128 stands for zero in the data rows.
Some points:
100,166,189,152,156,48,95,96,52,72,67,166,199,76,63,94,175,132,118,93,137,175,51,125,170,123,67,120,107,142,161,167,156,146,46,161,94,133,83,166,90,138,50,113,103,151,137,167,132,113,97,172,110,98,183,142,186,106,121,82,121,163,144,55
164,149,151,169,108,150,165,76,178,177,151,126,197,159,90,183,173,79,114,92,163,102,162,74,93,131,89,144,143,128,141,211,175,156,83,67,145,141,186,124,149,143,98,208,229,155,134,82,103,67,96,85,120,180,183,134,91,130,99,145,138,100,157,78
100,164,187,156,154,51,97,98,53,72,69,168,198,75,62,93,174,133,119,93,136,176,51,123,172,120,69,123,109,146,160,167,159,141,48,160,94,134,85,167,88,141,50,115,104,149,135,170,130,112,96,171,112,95,187,140,186,101,122,80,119,164,143,54
151,163,81,129,176,107,98,80,178,156,57,153,109,89,124,78,144,90,86,98,92,114,177,106,101,182,108,89,108,156,148,87,100,173,167,98,85,161,95,160,147,109,121,79,114,160,167,139,91,174,115,77,92,80,165,65,62,161,125,179,89,115,152,125
56,90,169,177,124,164,180,166,67,70,165,112,101,116,104,77,100,128,59,55,64,108,182,71,202,204,132,199,93,138,60,126,185,102,175,77,150,115,73,62,112,88,160,103,101,180,105,131,177,94,147,125,121,123,168,168,65,71,110,104,87,126,91,111
122,137,175,171,153,137,145,152,96,90,108,151,115,97,67,130,64,84,185,126,121,162,92,102,72,126,168,125,165,137,56,152,120,61,141,105,96,79,184,103,102,167,147,135,150,114,61,117,175,62,184,63,154,183,101,120,60,144,110,109,139,115,153,146
56,88,168,175,128,165,177,166,66,70,159,110,101,114,104,75,100,127,63,60,67,107,176,70,203,204,128,201,92,138,57,125,183,103,173,77,154,116,72,61,110,87,160,105,98,178,105,131,173,95,149,125,125,124,170,167,63,72,110,103,89,127,93,113
168,54,84,147,132,93,92,175,176,154,132,116,133,183,151,81,171,125,186,168,173,77,158,199,200,99,176,106,153,96,54,99,96,147,135,191,141,131,145,122,184,175,153,77,105,103,82,162,106,163,113,195,159,97,93,102,190,105,102,132,180,152,140,109
168,55,81,146,132,92,93,175,176,156,133,117,136,186,152,81,172,127,184,169,173,78,156,201,203,102,172,105,151,96,55,99,95,147,137,186,140,135,149,120,186,173,151,79,103,103,88,159,105,165,110,196,157,94,94,102,191,105,100,132,181,157,146,109
174,97,93,130,103,172,189,120,150,168,94,94,80,190,162,191,122,157,188,182,81,155,98,80,87,79,151,94,180,153,183,163,151,154,141,162,92,114,124,182,78,57,104,184,94,106,179,156,142,171,141,97,136,190,99,157,144,161,142,98,86,130,116,163
92,165,128,51,142,77,107,183,125,143,171,107,83,88,172,144,85,138,152,189,149,137,51,170,158,91,96,215,93,130,168,166,121,92,167,161,100,89,72,64,186,61,168,186,100,167,135,96,83,125,148,148,108,112,173,138,127,144,146,113,165,121,133,158
56,89,168,177,124,164,177,164,67,66,168,111,99,112,106,76,97,127,61,58,65,106,177,73,204,202,128,204,95,136,60,126,186,101,175,77,153,117,72,62,110,89,156,103,100,180,107,133,174,93,150,127,121,123,170,164,63,73,109,102,87,127,91,114
86,150,207,138,141,159,169,68,102,104,167,161,172,181,165,124,125,201,82,108,119,177,166,146,74,175,119,97,79,87,168,90,130,189,164,92,207,182,171,126,127,148,63,171,230,97,61,85,169,61,153,187,134,109,85,92,152,78,179,146,76,89,82,163
174,80,97,130,99,173,186,120,145,168,94,93,82,190,160,193,121,160,189,183,85,156,97,80,86,80,152,94,178,153,181,165,147,156,140,161,91,118,126,183,76,56,104,184,92,108,178,153,142,172,141,97,133,190,97,154,141,161,142,97,87,127,118,162
89,148,205,134,140,159,166,67,101,105,167,160,173,177,170,127,126,201,84,108,117,178,170,144,75,172,118,101,80,85,170,87,130,190,165,90,209,182,171,127,129,147,64,170,232,98,63,85,170,60,152,187,134,109,87,91,152,78,183,147,73,90,83,166
173,96,97,132,97,173,192,118,149,170,97,91,82,189,161,194,123,160,189,176,85,155,95,82,90,80,153,91,177,154,183,165,149,154,139,160,93,116,128,184,77,56,104,182,93,84,176,155,141,170,141,100,133,191,97,157,145,160,141,95,84,130,116,163
152,161,79,130,173,106,102,79,174,155,56,157,106,90,120,78,144,93,87,101,91,111,177,108,106,182,105,91,106,155,147,85,97,171,169,101,85,167,97,162,148,102,125,76,109,159,168,137,92,172,115,73,92,79,162,63,62,159,126,181,88,115,153,123
92,165,129,49,142,72,111,180,125,145,170,107,83,91,171,144,83,139,153,190,148,139,47,169,160,91,97,215,93,131,170,165,122,94,166,161,103,85,75,62,187,60,170,192,100,167,135,99,84,127,148,148,111,113,172,139,124,144,145,112,164,121,134,161
132,173,82,57,77,174,80,130,127,129,165,122,119,66,126,186,100,109,79,114,160,104,135,142,69,112,138,122,139,127,149,80,88,56,57,97,156,120,160,144,92,188,185,80,130,93,184,103,124,162,107,80,125,142,84,164,124,177,140,170,176,132,122,148
173,98,100,130,100,174,189,122,145,170,95,95,83,189,161,192,123,159,192,179,82,156,100,81,86,77,149,94,177,156,183,163,150,154,141,165,92,115,127,181,77,59,105,185,92,107,181,156,144,170,144,96,136,189,98,153,142,163,143,95,88,131,118,165
95,165,129,52,141,74,107,182,125,145,171,105,88,89,171,142,83,140,153,190,151,139,50,172,159,89,95,214,94,131,168,167,124,90,167,160,99,86,72,62,186,63,167,190,100,165,138,97,82,124,148,150,110,112,172,138,123,144,148,112,163,123,132,160
132,171,82,56,78,176,82,128,131,127,163,121,117,66,125,186,100,110,79,112,160,109,134,143,72,111,137,122,142,126,147,76,91,54,58,101,158,120,156,144,92,187,185,80,128,93,185,104,127,159,107,75,129,144,80,165,123,178,137,169,175,132,123,150
132,172,81,55,75,177,80,129,128,130,167,124,119,65,124,189,99,112,78,112,159,108,136,141,72,112,138,120,140,128,149,78,88,54,63,97,156,121,160,145,94,186,184,81,126,92,182,102,125,159,104,75,126,147,81,162,126,178,140,167,174,132,123,150
97,167,189,155,154,54,95,94,50,38,67,169,200,79,64,95,173,132,121,95,136,177,51,122,171,120,70,122,105,146,159,168,154,144,44,162,93,133,82,163,88,141,48,115,102,153,139,167,132,112,100,174,112,94,183,139,187,101,123,80,118,163,145,53
133,176,80,57,79,177,80,129,125,129,164,122,116,69,125,187,100,109,78,109,156,105,135,140,67,115,135,118,140,128,150,77,89,54,77,98,156,122,156,142,94,187,181,82,130,93,182,102,126,161,108,77,124,145,80,163,125,180,136,170,173,133,123,148
169,52,85,145,127,94,92,175,178,156,133,116,136,186,151,80,174,122,183,169,174,78,160,198,202,98,173,108,153,98,55,100,99,146,134,187,139,133,145,121,188,173,151,77,104,104,86,162,104,162,112,198,160,96,98,101,189,107,98,133,179,154,143,111
88,152,209,136,142,159,166,68,99,105,168,162,173,179,167,125,128,201,80,108,118,178,166,148,76,175,120,99,81,84,172,86,130,184,165,91,208,183,171,128,126,149,64,170,228,100,60,86,171,64,154,188,132,110,87,90,152,77,181,144,74,90,81,167
166,52,82,147,133,93,89,175,178,156,131,117,137,182,152,82,172,125,186,170,179,77,159,198,199,104,176,102,152,95,52,100,94,146,136,190,141,132,144,120,187,173,151,81,104,104,87,161,101,163,110,197,160,93,96,101,192,107,100,133,180,156,143,109
169,54,82,148,131,93,92,174,178,153,133,113,136,182,152,81,171,124,184,167,174,78,159,203,198,101,173,104,153,94,51,101,95,146,132,190,141,133,145,120,186,176,152,77,104,104,89,160,102,163,111,196,159,94,99,104,194,106,102,133,181,158,143,107
121,138,176,170,154,135,145,152,96,88,106,150,119,94,66,126,65,83,184,126,121,162,92,104,72,126,166,120,165,136,55,153,121,63,138,105,97,81,184,103,102,168,145,130,147,112,62,115,173,61,185,64,154,187,101,123,59,142,112,107,140,112,148,145
167,148,150,169,107,150,162,74,179,177,153,125,196,158,88,183,168,80,113,96,166,103,162,71,96,131,92,142,147,130,140,212,175,158,82,69,146,139,186,125,150,142,100,207,231,156,135,84,99,70,95,83,123,177,185,134,94,126,99,148,137,98,156,82
150,163,82,128,175,105,95,81,176,153,56,157,108,90,122,79,143,92,88,100,94,111,176,109,100,182,107,93,105,157,144,88,97,168,170,98,83,164,98,160,150,106,127,79,112,160,169,138,95,174,115,72,93,76,165,65,61,155,126,180,88,113,152,126
Along one direction, these points spread out more than along any other. For each point below, how far along it does it lie, from 0 to 99? 50 is the average, and the first point above lies past it. One standard deviation of the points above along it is 16.
92,165,128,51,142,77,107,183,125,143,171,107,83,88,172,144,85,138,152,189,149,137,51,170,158,91,96,215,93,130,168,166,121,92,167,161,100,89,72,64,186,61,168,186,100,167,135,96,83,125,148,148,108,112,173,138,127,144,146,113,165,121,133,158 ~ 45
92,165,129,49,142,72,111,180,125,145,170,107,83,91,171,144,83,139,153,190,148,139,47,169,160,91,97,215,93,131,170,165,122,94,166,161,103,85,75,62,187,60,170,192,100,167,135,99,84,127,148,148,111,113,172,139,124,144,145,112,164,121,134,161 ~ 45
56,88,168,175,128,165,177,166,66,70,159,110,101,114,104,75,100,127,63,60,67,107,176,70,203,204,128,201,92,138,57,125,183,103,173,77,154,116,72,61,110,87,160,105,98,178,105,131,173,95,149,125,125,124,170,167,63,72,110,103,89,127,93,113 ~ 71
121,138,176,170,154,135,145,152,96,88,106,150,119,94,66,126,65,83,184,126,121,162,92,104,72,126,166,120,165,136,55,153,121,63,138,105,97,81,184,103,102,168,145,130,147,112,62,115,173,61,185,64,154,187,101,123,59,142,112,107,140,112,148,145 ~ 59
133,176,80,57,79,177,80,129,125,129,164,122,116,69,125,187,100,109,78,109,156,105,135,140,67,115,135,118,140,128,150,77,89,54,77,98,156,122,156,142,94,187,181,82,130,93,182,102,126,161,108,77,124,145,80,163,125,180,136,170,173,133,123,148 ~ 45
166,52,82,147,133,93,89,175,178,156,131,117,137,182,152,82,172,125,186,170,179,77,159,198,199,104,176,102,152,95,52,100,94,146,136,190,141,132,144,120,187,173,151,81,104,104,87,161,101,163,110,197,160,93,96,101,192,107,100,133,180,156,143,109 ~ 20
168,55,81,146,132,92,93,175,176,156,133,117,136,186,152,81,172,127,184,169,173,78,156,201,203,102,172,105,151,96,55,99,95,147,137,186,140,135,149,120,186,173,151,79,103,103,88,159,105,165,110,196,157,94,94,102,191,105,100,132,181,157,146,109 ~ 20
169,54,82,148,131,93,92,174,178,153,133,113,136,182,152,81,171,124,184,167,174,78,159,203,198,101,173,104,153,94,51,101,95,146,132,190,141,133,145,120,186,176,152,77,104,104,89,160,102,163,111,196,159,94,99,104,194,106,102,133,181,158,143,107 ~ 20
174,80,97,130,99,173,186,120,145,168,94,93,82,190,160,193,121,160,189,183,85,156,97,80,86,80,152,94,178,153,181,165,147,156,140,161,91,118,126,183,76,56,104,184,92,108,178,153,142,172,141,97,133,190,97,154,141,161,142,97,87,127,118,162 ~ 45
95,165,129,52,141,74,107,182,125,145,171,105,88,89,171,142,83,140,153,190,151,139,50,172,159,89,95,214,94,131,168,167,124,90,167,160,99,86,72,62,186,63,167,190,100,165,138,97,82,124,148,150,110,112,172,138,123,144,148,112,163,123,132,160 ~ 45
